[[-81  31  37]
 [ 20  47  41]
 [ 60  40  70]
 [ 13 -42  41]
 [ 39   6  10]]
->
[37 47 60]

[[-19  -2  63]
 [ 74  -4  39]]
->
[63 -4]

[[ 39 -64  14]
 [ 62  -6 -32]]
->
[14 -6]

[[ 25 -28  18 -39]
 [  1  -8  14  12]
 [  3   6  13 -36]
 [-10  18 -47  75]
 [-36  32  16  38]]
->
[-39  14   6 -10]

[[-15 -17  29  82  16]
 [ -5 -27  42  -7  45]
 [-17  -5 -25 -34  13]]
->
[ 16  -7 -25]

[[ 23  67  27]
 [ 72   5  22]
 [-67 -24 -27]
 [ 21  68  26]
 [ 29 -70 -13]]
->
[ 27   5 -67]
---
[[-48 -56 -28 -22  32 -41   2 -11  34 -46 -43  -5 -10]
 [-13  30  16  -8 -18  26 -27   0 -10  24 -11 -49   7]
 [ 60  57  24  17 -38  51  -4   6 -46  54  49   2   8]
 [ 36 -22 -31  15  26 -25  10 -12  12 -25  27  49 -22]
 [ 28  55  58  40  -6   4  22  50   7  23  20 -21  61]]
->
[[ 28  55  58  40  -6   4  22  50   7  23  20 -21  61]
 [-48 -56 -28 -22  32 -41   2 -11  34 -46 -43  -5 -10]
 [-13  30  16  -8 -18  26 -27   0 -10  24 -11 -49   7]
 [ 60  57  24  17 -38  51  -4   6 -46  54  49   2   8]
 [ 36 -22 -31  15  26 -25  10 -12  12 -25  27  49 -22]]

[[-23 -34 -25  10  17  32   4  22  29 -27  35  27 -37]
 [ 25  21  51   8  43  64   6  57  61   3  68  54  -3]
 [-57 -45 -59 -64  -1   8 -45  24   6  24  20  12   9]]
->
[[-57 -45 -59 -64  -1   8 -45  24   6  24  20  12   9]
 [-23 -34 -25  10  17  32   4  22  29 -27  35  27 -37]
 [ 25  21  51   8  43  64   6  57  61   3  68  54  -3]]

[[-19   8 -59 -30]
 [-27 -60  37  -5]
 [ -3 -43  23  27]
 [-18 -51  30   5]
 [-15   5 -42 -23]
 [-15   5 -42 -23]
 [ 29 -13   0  64]]
->
[[ 29 -13   0  64]
 [-19   8 -59 -30]
 [-27 -60  37  -5]
 [ -3 -43  23  27]
 [-18 -51  30   5]
 [-15   5 -42 -23]
 [-15   5 -42 -23]]

[[ 49  27 -35 -20  30 -55  -8]
 [ 50   7   9 -27   9 -52   4]
 [ 18   7   7  22 -14  16   2]
 [-38   8  28   8  -2 -17 -29]
 [ -6  -1 -28 -21  -8 -20 -18]
 [  7  25 -64 -16  25 -37 -30]
 [-15   4  10   6  -7   4 -16]]
->
[[-15   4  10   6  -7   4 -16]
 [ 49  27 -35 -20  30 -55  -8]
 [ 50   7   9 -27   9 -52   4]
 [ 18   7   7  22 -14  16   2]
 [-38   8  28   8  -2 -17 -29]
 [ -6  -1 -28 -21  -8 -20 -18]
 [  7  25 -64 -16  25 -37 -30]]

[[-26  32  -2]
 [ 51  57 -52]
 [-35 -19 -24]
 [ 72  25 -58]]
->
[[ 72  25 -58]
 [-26  32  -2]
 [ 51  57 -52]
 [-35 -19 -24]]

[[ 30   5 -24 -59 -60]
 [-27 -12  40 -35 -30]
 [ 42  12 -22 -16  -1]
 [-27 -48  45   6   1]]
->
[[-27 -48  45   6   1]
 [ 30   5 -24 -59 -60]
 [-27 -12  40 -35 -30]
 [ 42  12 -22 -16  -1]]
---
[[  9  -8  -4  -1]
 [ 29  -6 -14   0]
 [-43  18 -19   0]
 [ 39 -71 -62  -3]]
->
[[ -6 -14]
 [ 18 -19]]

[[-58   0  37]
 [-27  20   9]
 [ -7   7  15]
 [ -1 -13  -6]]
->
[[20  9]
 [ 7 15]]

[[  3  48  28]
 [-41  71  70]
 [-33  -8  15]]
->
[[71 70]
 [-8 15]]

[[ 22  43 -33  49]
 [-17 -80   2 -41]
 [-59 -72  81  47]
 [-60  41 -21 -23]]
->
[[-80   2]
 [-72  81]]

[[ -4  44  38 -68]
 [ 57 -41  36 -20]
 [-36 -33  10  47]
 [ 63 -17  54 -28]]
->
[[-41  36]
 [-33  10]]

[[  0  27  -6]
 [  2 -14   3]
 [ 10  15   0]
 [-48 -19 -77]]
->
[[-14   3]
 [ 15   0]]

[[-30 -40  43]
 [ 72  26 -13]
 [ 27  82  36]]
->
[[ 26 -13]
 [ 82  36]]
